One turn sends every row of this set to another row. A few are shown first. Where does it send the rows asked after them?
q718: [ -1  -7 -22   6  -9  15   5  39 -32   6 -12 -35  35  -7 -35 -11  32  28
   2   9  -1  15  27  36 -31  22   6  28  33  -5  25  -4   1  -2   3 -11]
q12: [ -1   1 -21   0 -13  17   5  39 -27  10 -16 -32  20 -13 -29   0  17  31
  -2  14  -9  21  30  45 -33  28   0  37  29  -6  23  -2  -4   6   3 -12]
q538: [ 21  11 -33  -1   3  28 -13   3  18  17  14   7  30 -25  -2 -23  17   7
 -42  10 -17  21  46   1 -11  24  23  -9  -2  16 -26   1  21  18  -2 -22]
q31: [ 26   2 -42  -2  12  31  -2   0  10  19   3  16  25 -41   6 -18  -3   2
 -52   3 -13  18  37   3 -17  22  21  -6   4  16 -13   2  10   8 -10 -25]
q755: [ 17  12 -38   0   3  13  -2  -9  19 -12  18  11  11 -16  -4  -1   6  -6
 -49  14 -16   3  53  10 -13  11  -2  -1  -2  12  -6  -5   6  27 -17 -21]
q121: [ -6  -4 -19   2 -13  18  14  36 -23   9 -19 -31  22 -18 -30   3  30  22
   0   7 -12  12  30  41 -33  24  -2  35  27  -7  24  -4  -3   0   1 -11]
q382: [ 26   6 -32 -12  16  20  -5  -7  12  18  11   8  24 -36   1 -30  -1  -2
 -38   4 -13  25  38   7 -22  20  19 -16  -2  18 -12   2  10   9  11 -21]
q587: [ 31  12 -30  13  -6  18  10  27   0  -1  12 -21  45 -28 -24   6  -9   2
   6 -12 -16  15  19  14 -22  35   3  -3  14  -5  39 -15 -10  -3   1 -25]
q218: [ -2  -9 -19  -1  -9  12   6  42 -21  14 -10 -34  25 -11 -31 -12  24  25
  -4   3   7   9  18  40 -32  17  11  22  45  -1  23  -5   0  -6   7 -11]
q88: [ 23 -18 -39  -5  21  14  -3  -9   1  -3   4   6  12 -10 -13 -13  -6  14
 -38   4   2  17  36  -1  -7  18   8 -23   6  20 -16  10  29  32  -7 -19]
q466: [ 14   3 -49   7  10  29   7 -10   6  -1  17   6   6 -25   5   8   0  -5
 -47   2 -14   3  41   0 -10  11   6   5  -2   3 -14  -2  16  24 -21 -27]
q564: [ 24 -11 -40  -5  20  15   0 -11   7 -10   0   8   8 -11 -11  -2  -5   9
 -39  12  -6  16  40  -2  -9  23   5 -10  -2  16 -14  10  24  35 -11 -17]
q221: [-12 -10 -18   4 -14  18  17  34 -29   9 -11 -37  19 -10 -33   0  29  25
   2   0  -5   8  28  42 -27  17  -3  26  32  -7  23  -7   3   2   0 -13]
q835: [ -6  -9 -16   1 -13  18  12  38 -25  17 -19 -32  27 -19 -30  -9  27  27
   0   3  -7  15  26  42 -32  23   4  24  33  -2  24  -4   0  -5   5 -10]
q631: [ 14  13 -38   6   1  26  -6  -5  16   2  25  -1  17 -15  -3  -4  21   0
 -39   9 -17  11  49  -1  -5  17  10   0  -7   6 -28  -3  25  29 -11 -23]
q482: [ -4  -6 -24   9  -9  16   8  36 -32   0  -9 -36  29  -4 -36  -4  33  25
   3  10  -3  10  28  36 -27  21   0  32  30 -10  26  -7   2   2  -1 -12]
q619: [ -7  -5 -22   5 -11  11  12  36 -21   0  -4 -38  14  -4 -32   8  27  20
   0   5   2   1  22  37 -29  12  -1  33  39 -10  22  -6   2   5  -1 -11]
q403: [ -5  -4 -21   1 -13  16   5  40 -34  15 -10 -34  21 -12 -31 -10  16  34
  -1   7  -1  22  26  46 -30  23   3  25  35  -2  23  -4   1   4   6 -14]
q375: [ 10   3 -34   4   1  26  -8  -1   7  13  31  -4  22 -13  -6 -24  18   9
 -37  -3  -3  13  43   0  -3  10  18 -21   4  13 -30  -3  32  24  -7 -25]
q999: [ 11 -11 -44   4  11  26   3  -5  -6  16  25   4  16 -24   0 -19  -3   6
 -46 -13   4   7  31   3  -6   3  16 -22  14  13 -15  -2  25  15 -13 -29]
q182: [ -4 -11 -12   6 -15  15  14  45 -33  14 -24 -29  26 -17 -38  -8  16  30
  -3   3   0  14  16  34 -34  20   4  17  24  -8  17 -13   4   2   8 -16]
q555: [  1  -2 -22   5  -9  17   5  38 -28   2 -17 -34  33  -9 -34  -5  32  24
   0  15  -6  15  29  35 -32  26   4  37  29  -7  26  -5  -3  -1   0 -11]
q283: [ 10  -5 -35  -4  13  18   2 -14  -2  10  36  -6  10 -18  -5 -23  -1  -2
 -30 -11   1  13  34   6  -9   1   9 -26   3  11 -16  -3  25  21   5 -25]
q432: [  3   2 -20   0 -10  13   7  41 -11   5 -20 -30  23 -15 -28   2  26  19
  -5  15  -8   9  23  38 -36  25   7  41  35  -5  24  -4  -9  -3   4  -9]
q985: [ 33   6 -43   6  10  14  -2 -14  15  -8   9   6   8 -33  -9 -15   9   5
 -45   0  -7  13  41  -2   0  18   3  -4 -12  10 -12  -8  21  23 -11 -20]
q141: [ -7  -1 -22   4 -14  16   8  36 -33   6  -7 -38  14  -6 -31   1  18  31
   1   8  -4  18  28  44 -29  22  -5  32  31  -8  23  -6   3  11   1 -14]
q278: [  9  -6 -35   0   2  11  -3  -6   4   0  32   3  14  -9  -8 -23   4   5
 -45  -4   6   3  42  12  -7  -2   4 -32  15  20 -10  -7  19  22 -12 -24]
q436: [ 36   3 -41   3  11  15  -7  -8  15   4   5   8  17 -38  -9 -31   8  11
 -46  -3  -3  19  37   1  -3  19  11 -13  -7  16 -12  -7  20  16  -5 -19]
q516: [ 29 -13 -38  -8  22  15  -5  -6   7  -1  -7  13  17 -17 -10 -15  -6  13
 -41  12  -6  21  37   0 -13  26  13 -16   3  21 -14  12  22  27  -4 -17]
q920: [ 28  -3 -42   6   9  13  -2 -12   9  -2  18   0   9 -30 -12 -27   8   9
 -41 -10   4  12  35   0   5  10   4 -19  -4  12 -13 -10  28  23  -9 -21]
q839: [ -8  -9 -15  11 -16  15  19  40 -33   2 -17 -31  17 -10 -39   6  18  26
  -2   6  -3   7  18  31 -31  17  -3  26  19 -15  16 -16   6   9   4 -18]
q309: [ 27   5 -29  14  -7  17  10  27  -7   2  18 -27  44 -23 -26  -1 -11   5
   6 -20  -7  14  17  15 -17  29   3 -14  18  -5  39 -16  -4  -2   2 -26]
q847: [ 26  10 -31  18  -7  17  12  24  -4  -7  21 -26  38 -21 -25  11  -9   1
   8 -17 -12  10  20  13 -18  28  -3  -5  13 -10  38 -16  -5   2  -3 -26]
q802: [ 17  11 -39  -4  12  19   4 -18  13  -5  23   2   5 -23   0  -1   3 -11
 -34   7 -20  13  45   4 -15  13   0   2 -13   3 -13  -1  12  25  -1 -21]
q871: [ 24   6 -32  -8   5  14 -12   2  18  10   8  17  29 -28  -3 -31   2   6
 -53  11  -9  15  45  11 -19  18  15 -19   9  27  -6  -3   3  10  -5 -20]
q415: [  0  -2 -13   7 -15  16  15  43 -25   7 -28 -24  24 -19 -37   3  17  26
  -5  12 -10  13  20  32 -38  26   2  31  17 -10  18 -13  -2   4   6 -16]

q221 moves to q835
q432 moves to q619
q587 moves to q847
And these:
q375 moves to q538
q141 moves to q403
q278 moves to q871
q31 moves to q466
q985 moves to q920
q88 moves to q516
q415 moves to q839
q718 moves to q555
q382 moves to q802

